[[143 129 123]
 [131 120 129]
 [115 122 131]
 [137 132 111]
 [125 152 130]
 [133 137 130]
 [140 127 133]
 [134 124 126]
 [124 108 145]]
|
[[124 134 140 133 125 137 115 131 143]
 [108 124 127 137 152 132 122 120 129]
 [145 126 133 130 130 111 131 129 123]]

[[131 128 139 132 139 127 131 142 129 138 115 146 132 132 130]
 [142 118 124 117 152 148 113 127 141 127 115 108 109 105 129]
 [120 151 135 148 106 111 140 135 114 135 146 141 149 151 125]]
|
[[120 142 131]
 [151 118 128]
 [135 124 139]
 [148 117 132]
 [106 152 139]
 [111 148 127]
 [140 113 131]
 [135 127 142]
 [114 141 129]
 [135 127 138]
 [146 115 115]
 [141 108 146]
 [149 109 132]
 [151 105 132]
 [125 129 130]]

[[112 145 118 130 124 121 122 141 124]
 [124 125 128 137 135 127 117 118 132]
 [125 120 130 121 130 145 139 122 133]
 [126 136 123 131 124 106 116 134 118]
 [151 123 130 128 123 127 131 119 130]
 [132 138 125 134 124 119 123 137 123]
 [130 118 129 129 132 129 123 110 139]]
|
[[130 132 151 126 125 124 112]
 [118 138 123 136 120 125 145]
 [129 125 130 123 130 128 118]
 [129 134 128 131 121 137 130]
 [132 124 123 124 130 135 124]
 [129 119 127 106 145 127 121]
 [123 123 131 116 139 117 122]
 [110 137 119 134 122 118 141]
 [139 123 130 118 133 132 124]]

[[154 137 109 133 123]
 [116 127 124 117 139]
 [142 130 111 124 127]
 [134 146 125 128 118]]
|
[[134 142 116 154]
 [146 130 127 137]
 [125 111 124 109]
 [128 124 117 133]
 [118 127 139 123]]

[[146 112 122 128]
 [135 111 109 133]
 [153 102 114 114]]
|
[[153 135 146]
 [102 111 112]
 [114 109 122]
 [114 133 128]]

[[139 109]
 [128 128]
 [141 101]
 [133 119]
 [136 115]
 [148 101]
 [142 146]
 [140 118]]
|
[[140 142 148 136 133 141 128 139]
 [118 146 101 115 119 101 128 109]]

[[128 142 142 111]
 [109 131 137 140]
 [115 145 139 133]
 [136 155 141 125]
 [127 110 116 139]
 [111 134 124 139]
 [117 144 110 143]
 [140 119 114 124]
 [139 125 124 124]
 [138 145 143 114]]
|
[[138 139 140 117 111 127 136 115 109 128]
 [145 125 119 144 134 110 155 145 131 142]
 [143 124 114 110 124 116 141 139 137 142]
 [114 124 124 143 139 139 125 133 140 111]]
---
[[131 125 123 120 129 124 124 127 126 133 112 133 144 156 140]
 [132 120 131 125 123 120 129 124 125 127 126 132 112 133 145]
 [138 144 136 132 120 132 125 123 120 129 124 124 127 126 132]
 [136 132 120 132 125 123 120 129 124 124 127 126 132 112 133]
 [126 137 143 136 132 120 131 125 122 120 129 124 125 127 126]
 [120 132 125 123 120 129 124 125 127 126 132 111 133 144 156]]
|
[[120 132 125 123 120 129 124 125 127 126 132 111 133 144 156]
 [126 137 143 136 132 120 131 125 122 120 129 124 125 127 126]
 [136 132 120 132 125 123 120 129 124 124 127 126 132 112 133]
 [138 144 136 132 120 132 125 123 120 129 124 124 127 126 132]
 [132 120 131 125 123 120 129 124 125 127 126 132 112 133 145]
 [131 125 123 120 129 124 124 127 126 133 112 133 144 156 140]]

[[119 146 152 111 144 134 108 139 116 147 143  99]
 [134 135 141 112 120 100 111 112 134 108 145 116]]
|
[[134 135 141 112 120 100 111 112 134 108 145 116]
 [119 146 152 111 144 134 108 139 116 147 143  99]]

[[154 128 130 119]
 [139 135 111 110]
 [129 108 144 120]
 [149 126 145 126]
 [146 108 132 129]
 [154 133 131 119]
 [111 110 124 139]
 [142 139 119 146]
 [111 120 111 117]
 [149 141 138 124]
 [133 127 150 143]
 [110 112 116 126]]
|
[[110 112 116 126]
 [133 127 150 143]
 [149 141 138 124]
 [111 120 111 117]
 [142 139 119 146]
 [111 110 124 139]
 [154 133 131 119]
 [146 108 132 129]
 [149 126 145 126]
 [129 108 144 120]
 [139 135 111 110]
 [154 128 130 119]]

[[142  99 121 133 119 117 115 129]
 [133 130 126 125 124 133 125 135]]
|
[[133 130 126 125 124 133 125 135]
 [142  99 121 133 119 117 115 129]]

[[139 131 122 131]
 [134 134 119 126]
 [135 132 117 121]
 [131 142 119 121]
 [144 152 123 124]]
|
[[144 152 123 124]
 [131 142 119 121]
 [135 132 117 121]
 [134 134 119 126]
 [139 131 122 131]]

[[144 144 117 117 144 144]
 [129 128 117 117 128 128]
 [154 155 115 115 155 155]
 [138 137 111 111 138 137]
 [135 134 114 114 135 134]
 [132 131 112 112 132 131]
 [143 143 115 115 143 143]
 [143 143 119 119 143 143]
 [144 144 119 119 144 144]
 [146 146 114 114 146 146]
 [133 133 114 114 133 133]
 [154 155 118 118 154 155]]
|
[[154 155 118 118 154 155]
 [133 133 114 114 133 133]
 [146 146 114 114 146 146]
 [144 144 119 119 144 144]
 [143 143 119 119 143 143]
 [143 143 115 115 143 143]
 [132 131 112 112 132 131]
 [135 134 114 114 135 134]
 [138 137 111 111 138 137]
 [154 155 115 115 155 155]
 [129 128 117 117 128 128]
 [144 144 117 117 144 144]]

[[110 117]
 [108 119]
 [112 118]
 [155 142]]
|
[[155 142]
 [112 118]
 [108 119]
 [110 117]]

[[130 133]
 [139 135]
 [144 139]
 [132 140]
 [137 143]
 [136 138]
 [144 137]
 [136 125]
 [145 139]
 [145 141]
 [135 151]
 [134 146]]
|
[[134 146]
 [135 151]
 [145 141]
 [145 139]
 [136 125]
 [144 137]
 [136 138]
 [137 143]
 [132 140]
 [144 139]
 [139 135]
 [130 133]]

[[126 111 133 139 112 122 143 147]
 [140 124 134 135 129 121 126 135]
 [126 129 126 124 132 127 128 125]
 [146 101 147 126 123 127 112 151]
 [120 144 127 131 135 122 130 119]
 [132 124 135 143 109 121 125 136]
 [137 114 138 132 123 128 117 140]
 [141 122 131 135 123 124 128 129]]
|
[[141 122 131 135 123 124 128 129]
 [137 114 138 132 123 128 117 140]
 [132 124 135 143 109 121 125 136]
 [120 144 127 131 135 122 130 119]
 [146 101 147 126 123 127 112 151]
 [126 129 126 124 132 127 128 125]
 [140 124 134 135 129 121 126 135]
 [126 111 133 139 112 122 143 147]]
